In the rows, 128 means zero.
Each path below is one point turned by a fixed rotation once a step. After each direction that follows a path, write how fast that rotation turns it, in deg/step (0 if it stays still).
Each turn is a multiple of 5 degrees from 10 to 175, or 0.
Each row of a path follows its step; steps can be skipped.
path 1
step 0: [128 122 125 128 124 124 142 131 132 135 136 122 123 130 126 126 134 128
 122 131 129 118 130 122 127 131 124 113 122 119 127 118 130 135 128 139
 132 127 124 116 123 109 131 126]
step 3: [121 126 131 130 135 133 131 137 121 130 127 127 127 126 134 132 124 139
 129 130 131 139 128 137 137 127 111 124 113 123 121 122 138 129 124 141
 126 127 120 129 127 120 125 129]
step 5: [137 131 138 134 122 122 139 127 119 122 139 124 131 124 118 114 134 130
 128 133 134 129 132 135 141 128 127 128 116 120 122 134 134 128 117 127
 132 129 129 122 120 127 126 129]
step 6: [125 123 131 122 126 130 139 136 118 121 132 134 115 130 118 129 136 135
 127 126 133 123 129 129 121 137 133 115 120 124 128 122 130 122 120 127
 128 120 122 126 126 115 124 124]
step 10: [128 122 132 127 130 133 127 136 123 118 130 132 129 125 127 132 131 133
 126 118 134 140 131 140 129 134 122 126 126 127 128 114 135 124 121 125
 124 117 131 113 115 128 118 130]
step 17: [128 129 129 136 136 130 127 122 134 117 138 134 125 131 136 125 137 124
 136 125 139 137 137 138 132 136 125 117 119 123 136 134 132 127 121 137
 128 120 123 127 123 125 118 128]
step 26: [133 125 122 130 124 124 144 122 136 136 130 129 134 125 125 119 130 129
 128 129 138 129 137 122 127 131 122 118 122 130 114 126 124 126 114 126
 131 127 126 126 125 119 142 133]
Directions:
[126 127 129 130 127 129 131 130 126 128 127 131 128 129 128 130 128 128
 127 128 126 130 122 129 131 127 126 130 128 129 126 128 130 124 125 124
 127 132 127 126 130 130 127 130] => 170
[124 129 128 129 125 129 127 128 128 128 130 132 129 128 129 129 130 123
 129 131 126 126 130 128 128 129 130 127 127 128 128 127 130 126 131 131
 128 130 130 125 129 127 124 125] => 175
[129 128 128 129 130 124 127 128 130 132 130 126 128 126 125 131 126 128
 125 131 126 125 127 125 127 129 127 128 130 131 128 124 126 127 125 128
 126 128 128 132 128 125 125 127] => 55
[133 129 130 128 129 129 126 127 127 124 131 129 125 131 126 131 127 127
 129 130 127 130 127 126 128 130 129 126 125 127 128 131 127 126 130 125
 129 127 129 129 126 129 124 131] => 95
path 2
step 2: [125 132 142 131 124 124 109 135 122 134 129 129 129 120 132 129 131 128
 125 141 125 138 134 123 116 138 137 122 125 123 119 124 125 132 117 130
 137 125 125 137 119 132 120 126]
step 6: [123 129 123 140 134 135 119 135 134 128 132 126 139 127 129 108 128 120
 133 133 123 133 132 129 122 126 122 133 130 117 114 124 124 130 137 137
 136 132 125 127 125 128 128 110]
step 8: [126 123 128 129 118 119 133 120 122 145 126 121 126 134 131 136 124 129
 142 132 129 124 125 131 115 136 139 113 125 120 132 120 125 115 130 132
 128 136 128 137 136 125 129 132]
step 12: [127 131 138 136 133 130 130 129 135 126 124 123 130 140 129 119 126 122
 120 135 121 120 121 126 114 135 115 116 123 122 136 131 123 129 122 128
 128 147 131 135 139 123 122 130]
step 13: [126 122 127 123 123 133 124 139 136 130 123 133 125 131 121 130 128 128
 127 140 137 138 121 136 132 126 120 128 117 126 128 123 138 105 121 135
 134 138 131 131 134 128 114 124]
step 28: [125 133 132 135 136 133 129 123 136 125 122 130 119 123 124 128 130 138
 124 122 126 123 133 123 113 138 115 142 128 126 138 129 124 135 137 119
 126 134 116 123 138 132 126 144]
step 30: [130 122 140 130 128 128 118 148 127 138 123 132 123 137 131 131 136 124
 118 133 130 122 132 122 126 132 131 132 115 139 120 131 124 128 120 126
 116 122 143 134 127 126 128 123]
Directions:
[126 128 126 126 129 128 126 127 125 130 132 129 127 128 128 127 129 131
 132 125 129 128 131 128 130 130 126 129 130 125 127 127 126 131 126 132
 129 129 129 133 131 128 130 128] => 20
[129 129 129 127 123 129 127 127 126 130 130 128 127 124 128 131 132 128
 126 131 130 128 129 127 127 127 127 126 123 126 127 126 127 125 127 127
 126 130 132 128 129 128 130 127] => 65
[122 129 130 125 128 127 129 129 127 132 126 127 131 125 130 129 129 127
 131 128 128 130 130 129 128 129 130 126 131 129 130 127 132 127 128 125
 131 129 130 129 127 130 125 130] => 60
[128 127 123 131 129 124 127 127 128 131 124 132 128 130 128 129 133 126
 128 127 125 126 130 128 126 130 126 127 127 131 128 128 128 130 128 127
 127 130 128 127 129 131 129 127] => 175
[125 128 128 124 131 126 129 129 126 130 128 129 125 125 126 129 126 126
 125 128 130 130 131 125 129 127 127 131 126 131 129 130 125 130 130 127
 123 127 127 126 129 126 128 130] => 10
path 3
step 0: [124 124 135 114 121 128 136 128 136 128 125 124 142 125 127 136 124 128
 131 115 125 124 135 120 126 125 124 139 134 127 133 126 129 140 123 121
 115 129 122 137 126 123 127 129]
step 4: [135 125 117 128 125 122 129 130 116 129 128 128 125 120 126 138 131 125
 115 131 142 129 117 121 133 129 126 124 128 136 133 136 125 138 126 128
 136 128 122 136 130 126 140 136]
step 10: [127 122 140 128 116 130 129 127 124 133 133 130 145 113 126 121 127 127
 127 135 126 124 131 125 131 131 125 127 131 129 130 119 129 128 121 122
 124 122 140 132 130 111 136 129]
step 12: [130 128 142 127 122 116 130 123 125 122 122 118 129 132 133 123 132 121
 135 126 135 128 134 117 128 127 120 124 117 123 127 123 123 132 139 136
 123 124 123 136 130 118 129 139]
step 23: [139 123 130 122 128 131 131 130 126 133 128 126 131 127 123 126 122 132
 134 127 124 132 120 115 130 112 133 124 130 134 119 125 128 129 121 143
 111 137 120 131 132 132 126 126]
step 30: [137 129 132 127 121 116 136 126 137 125 128 119 133 120 121 127 131 126
 125 124 138 122 125 121 139 126 137 132 120 120 129 126 128 131 135 125
 129 131 114 138 130 132 130 141]
step 32: [126 128 118 123 133 124 135 128 118 124 129 126 127 134 137 128 132 117
 120 123 125 124 126 126 145 125 133 129 122 131 135 139 136 139 128 129
 125 136 118 115 126 124 125 131]
Directions:
[132 124 128 131 129 127 128 129 124 126 127 130 125 130 125 127 129 126
 128 128 124 131 126 128 129 129 128 131 127 125 127 130 127 130 127 130
 127 128 125 127 128 129 130 127] => 40
[125 130 133 131 130 127 131 129 128 127 131 126 129 129 128 129 125 127
 127 131 126 128 128 130 126 128 126 130 127 127 129 125 127 130 132 130
 125 128 131 130 131 128 129 128] => 155
[129 130 128 127 127 131 131 124 125 126 131 131 131 130 127 125 129 126
 126 126 125 126 127 127 129 130 127 128 130 129 132 127 129 128 127 126
 128 127 131 126 124 129 129 126] => 100
[131 128 125 126 127 129 127 124 129 128 129 123 130 129 127 128 130 130
 126 129 127 128 127 131 125 129 127 131 127 126 127 130 124 129 125 129
 129 127 131 128 130 125 128 131] => 120
[127 129 133 122 127 131 128 128 129 128 128 126 128 129 130 124 128 128
 127 126 127 132 130 129 129 128 129 128 126 125 128 129 127 130 128 129
 130 129 125 129 127 133 128 128] => 120
[131 128 126 130 126 130 130 129 129 128 130 126 126 128 131 127 128 127
 128 129 128 129 131 123 128 127 128 130 130 126 130 134 129 126 133 128
 131 128 129 126 130 128 130 129] => 140
[131 129 127 127 126 125 125 128 127 127 127 128 124 128 128 126 127 127
 125 124 129 125 127 130 130 130 128 125 124 129 130 126 131 129 131 130
 130 128 129 128 131 127 131 129] => 140
path 4
step 0: [121 123 129 126 119 135 121 128 125 126 135 123 125 126 142 122 127 126
 120 128 129 118 124 131 138 120 119 125 125 126 116 127 126 137 134 127
 123 125 138 106 129 124 119 122]
step 5: [120 129 118 132 128 133 131 123 124 134 118 125 128 110 140 133 136 129
 140 135 119 120 140 132 128 129 123 136 131 141 132 137 130 139 140 128
 126 128 128 132 130 131 130 128]
step 7: [129 135 132 126 132 125 125 141 123 138 128 136 139 128 132 134 129 127
 131 110 118 139 136 130 132 119 130 119 125 136 125 118 140 130 129 138
 127 131 135 121 126 135 123 122]
step 19: [137 121 125 131 129 134 125 129 134 123 137 127 132 124 120 134 125 138
 130 132 119 145 134 140 137 134 131 135 143 125 118 123 137 124 124 130
 136 122 123 117 125 124 132 121]
step 20: [130 137 135 124 125 127 121 123 135 137 138 132 119 139 132 126 121 128
 139 127 134 114 131 142 136 138 114 122 121 136 128 132 133 135 128 127
 128 130 138 122 127 120 122 128]
step 22: [129 124 137 136 130 122 133 128 128 132 141 125 131 125 141 123 129 141
 128 126 130 126 129 123 134 135 124 123 118 116 135 121 127 122 121 129
 126 127 116 122 117 145 131 139]
step 26: [125 135 127 122 131 123 120 133 124 135 141 124 128 124 130 109 134 125
 133 133 131 129 127 136 126 132 128 130 136 131 130 131 128 138 136 131
 141 123 113 135 125 138 136 116]
Directions:
[129 130 131 126 127 129 130 132 128 129 125 125 126 127 131 132 127 131
 127 127 124 129 127 128 127 128 130 128 130 129 125 128 128 130 132 130
 129 128 128 129 132 126 130 130] => 160
[128 126 130 127 126 128 129 129 130 126 130 130 128 126 127 130 131 127
 130 131 129 126 132 129 127 132 127 130 128 128 130 128 128 126 128 129
 131 131 132 130 132 127 127 127] => 100
[129 128 127 128 126 126 128 129 132 126 129 126 130 131 130 130 132 127
 125 125 130 130 126 128 124 125 125 129 127 128 130 127 126 130 127 132
 128 129 130 125 130 131 127 127] => 100
[129 128 131 131 127 130 129 127 130 130 132 130 128 131 129 132 127 127
 130 126 126 130 129 129 128 125 128 127 126 126 130 126 129 126 126 124
 131 124 126 130 130 128 128 132] => 140
[125 131 125 128 125 130 129 128 126 128 128 128 129 127 129 127 131 124
 129 128 129 125 124 128 127 126 127 130 130 125 129 126 130 127 130 126
 129 125 127 126 130 125 132 125] => 140
[131 130 128 127 124 129 133 125 127 128 131 126 128 128 128 129 128 131
 125 128 130 127 127 130 132 130 129 127 127 127 129 126 127 127 128 128
 126 129 130 127 127 126 126 126] => 35
path 5
step 5: [126 125 134 136 127 143 133 126 123 137 144 129 115 131 124 136 124 128
 125 124 130 131 127 143 124 127 126 140 129 127 128 127 118 129 126 130
 124 138 129 137 121 124 118 125]
step 12: [139 122 119 131 132 131 116 128 117 127 125 131 116 132 130 126 126 124
 124 129 120 136 128 133 127 131 131 131 139 120 134 119 121 125 133 133
 118 131 120 133 111 133 124 124]
step 17: [129 133 132 119 131 129 123 125 130 123 128 134 122 137 131 125 127 124
 118 127 115 132 145 130 124 137 138 129 132 130 126 125 117 123 130 123
 125 131 114 136 133 134 117 126]
step 21: [122 131 130 125 129 134 126 126 124 131 135 124 118 128 118 131 127 120
 140 127 114 120 134 122 126 136 133 135 133 126 130 131 119 129 131 126
 135 129 124 128 122 134 110 114]
step 27: [121 128 127 126 135 135 128 140 120 135 125 134 124 130 128 129 132 123
 126 124 122 137 139 138 114 137 135 132 126 125 134 124 137 118 124 129
 131 126 128 139 123 120 115 125]
step 30: [134 120 124 141 128 138 126 128 117 139 122 127 118 126 133 130 127 121
 115 127 127 129 128 137 127 125 137 127 129 129 133 123 121 126 118 126
 127 131 123 130 120 137 113 120]
step 32: [124 125 137 128 128 146 136 131 121 135 136 126 120 129 128 125 121 125
 126 125 127 130 129 121 129 140 125 119 132 123 134 118 124 122 131 122
 130 129 129 131 126 130 106 128]
Directions:
[127 125 126 127 128 127 129 128 128 131 127 132 129 127 130 126 131 124
 128 128 129 125 130 126 126 130 128 129 130 130 131 131 129 126 124 126
 131 127 130 126 129 130 125 127] => 10
[126 128 132 130 126 128 125 130 128 132 128 128 128 125 128 131 126 131
 128 124 129 130 129 125 129 133 129 130 126 127 128 131 129 129 129 126
 130 128 127 124 127 127 128 127] => 65
[129 127 130 127 126 128 131 127 129 126 128 125 131 127 128 129 124 129
 130 128 126 127 128 126 128 126 125 132 130 129 130 132 123 126 127 127
 126 129 130 128 128 125 126 125] => 25
[131 128 130 126 131 127 127 128 130 127 127 132 129 129 128 125 130 131
 126 129 131 128 126 127 129 132 129 129 131 128 127 129 124 125 130 129
 125 127 126 127 129 130 131 126] => 130
[128 125 128 133 126 131 125 129 125 126 128 128 131 128 131 127 129 126
 127 126 129 131 125 130 126 126 130 132 131 129 128 129 128 128 129 128
 128 129 132 130 129 129 131 128] => 100
[125 128 130 127 128 128 127 127 128 127 130 127 129 131 126 128 131 128
 127 127 127 123 130 128 126 128 129 131 126 129 126 129 128 129 130 127
 124 131 131 124 127 132 128 131] => 20
path 6
step 5: [128 132 126 123 119 136 123 123 127 132 120 132 126 124 120 127 138 126
 120 131 119 125 134 109 129 125 121 129 130 136 128 130 131 127 124 120
 125 138 118 145 119 127 139 126]
step 7: [131 139 120 128 122 125 121 128 128 127 129 122 125 127 126 119 135 118
 126 117 125 117 141 111 130 123 131 128 121 126 123 131 125 121 118 130
 133 127 135 147 121 130 123 126]
step 13: [126 128 127 128 136 133 120 123 121 120 122 129 121 140 128 131 141 120
 129 139 118 121 130 119 121 127 122 134 139 134 121 123 128 129 130 131
 126 129 125 141 123 120 133 144]
step 17: [134 141 135 132 136 137 124 122 116 133 127 135 128 128 131 115 133 139
 123 133 126 131 130 123 131 118 134 133 112 122 121 133 116 132 120 128
 138 130 129 131 127 129 134 122]
step 27: [131 146 126 118 137 126 113 121 124 122 120 126 126 124 130 124 139 130
 134 133 116 122 134 131 124 131 132 142 132 119 125 125 123 129 132 129
 119 132 139 133 124 128 134 133]
step 30: [130 143 131 118 129 129 125 127 125 117 126 126 122 136 131 115 139 124
 130 126 117 117 129 133 122 129 127 133 122 112 124 126 114 137 120 128
 131 122 130 135 131 124 130 130]
step 32: [121 140 139 126 132 127 127 128 124 119 120 133 137 123 123 127 141 121
 119 143 117 121 120 133 127 127 121 130 131 123 126 125 126 132 121 132
 124 128 132 136 126 118 139 138]
Directions:
[130 128 130 130 131 126 125 125 129 127 127 124 130 128 124 132 129 126
 129 127 130 128 129 128 128 128 123 128 127 131 128 128 130 126 127 126
 129 125 125 131 129 129 129 130] => 135
[128 129 128 130 128 129 126 132 127 129 126 128 128 127 129 125 128 123
 133 128 130 129 126 128 125 133 127 128 128 127 128 128 128 127 130 130
 127 124 130 130 127 127 129 125] => 125
[125 129 129 127 126 128 128 127 132 129 129 131 125 131 129 126 126 129
 129 130 127 128 130 126 128 130 130 126 126 129 125 127 129 128 129 126
 128 125 122 132 129 129 127 127] => 140
[128 131 128 129 129 129 129 126 131 126 128 131 130 127 130 130 132 130
 126 126 125 130 128 130 128 131 126 130 132 129 131 127 129 129 131 125
 127 125 128 129 125 124 129 126] => 135
path 7
step 1: [122 118 128 123 125 130 134 128 132 128 126 132 133 137 130 120 122 129
 126 118 127 136 131 120 132 130 130 131 131 133 134 137 127 132 135 124
 136 128 127 132 131 110 137 120]
step 3: [132 127 133 130 124 132 139 131 131 124 123 134 129 133 129 119 129 129
 126 138 129 130 136 116 132 128 122 134 137 121 128 135 128 118 120 127
 126 129 125 124 127 126 129 111]
step 5: [121 123 137 123 134 130 133 137 123 129 120 141 128 131 128 127 116 123
 125 121 128 134 136 126 124 123 125 123 127 131 127 138 127 118 130 137
 136 136 124 127 131 122 133 126]
step 7: [132 122 134 133 120 137 131 138 133 116 122 134 124 126 131 129 132 124
 122 123 121 125 135 121 137 127 121 124 131 118 133 137 132 128 121 128
 136 138 124 131 124 132 128 129]
step 13: [131 124 136 131 124 134 136 131 133 127 139 130 122 137 128 122 116 136
 123 129 131 123 134 133 131 143 125 126 125 119 127 125 132 139 131 128
 131 130 126 129 137 126 120 130]
step 14: [121 129 128 131 129 133 134 127 131 135 127 127 116 141 133 126 122 123
 125 123 123 129 133 125 130 131 128 131 127 121 122 131 116 132 118 134
 137 123 141 119 136 125 130 126]
step 17: [126 120 134 117 125 133 133 129 139 125 126 129 126 145 137 124 126 131
 128 119 123 125 123 133 128 130 127 126 121 127 124 127 130 135 137 122
 125 133 122 131 140 123 132 133]
Directions:
[130 129 129 125 129 128 129 130 127 126 132 127 127 130 131 131 126 129
 130 129 129 127 129 128 129 126 128 128 125 130 127 129 132 131 130 126
 125 129 125 126 129 132 125 131] => 170
[128 125 129 130 128 127 125 129 127 128 130 132 128 129 130 130 127 127
 124 131 129 131 128 128 128 126 124 127 124 127 125 128 125 127 127 129
 128 129 131 129 129 130 127 131] => 40
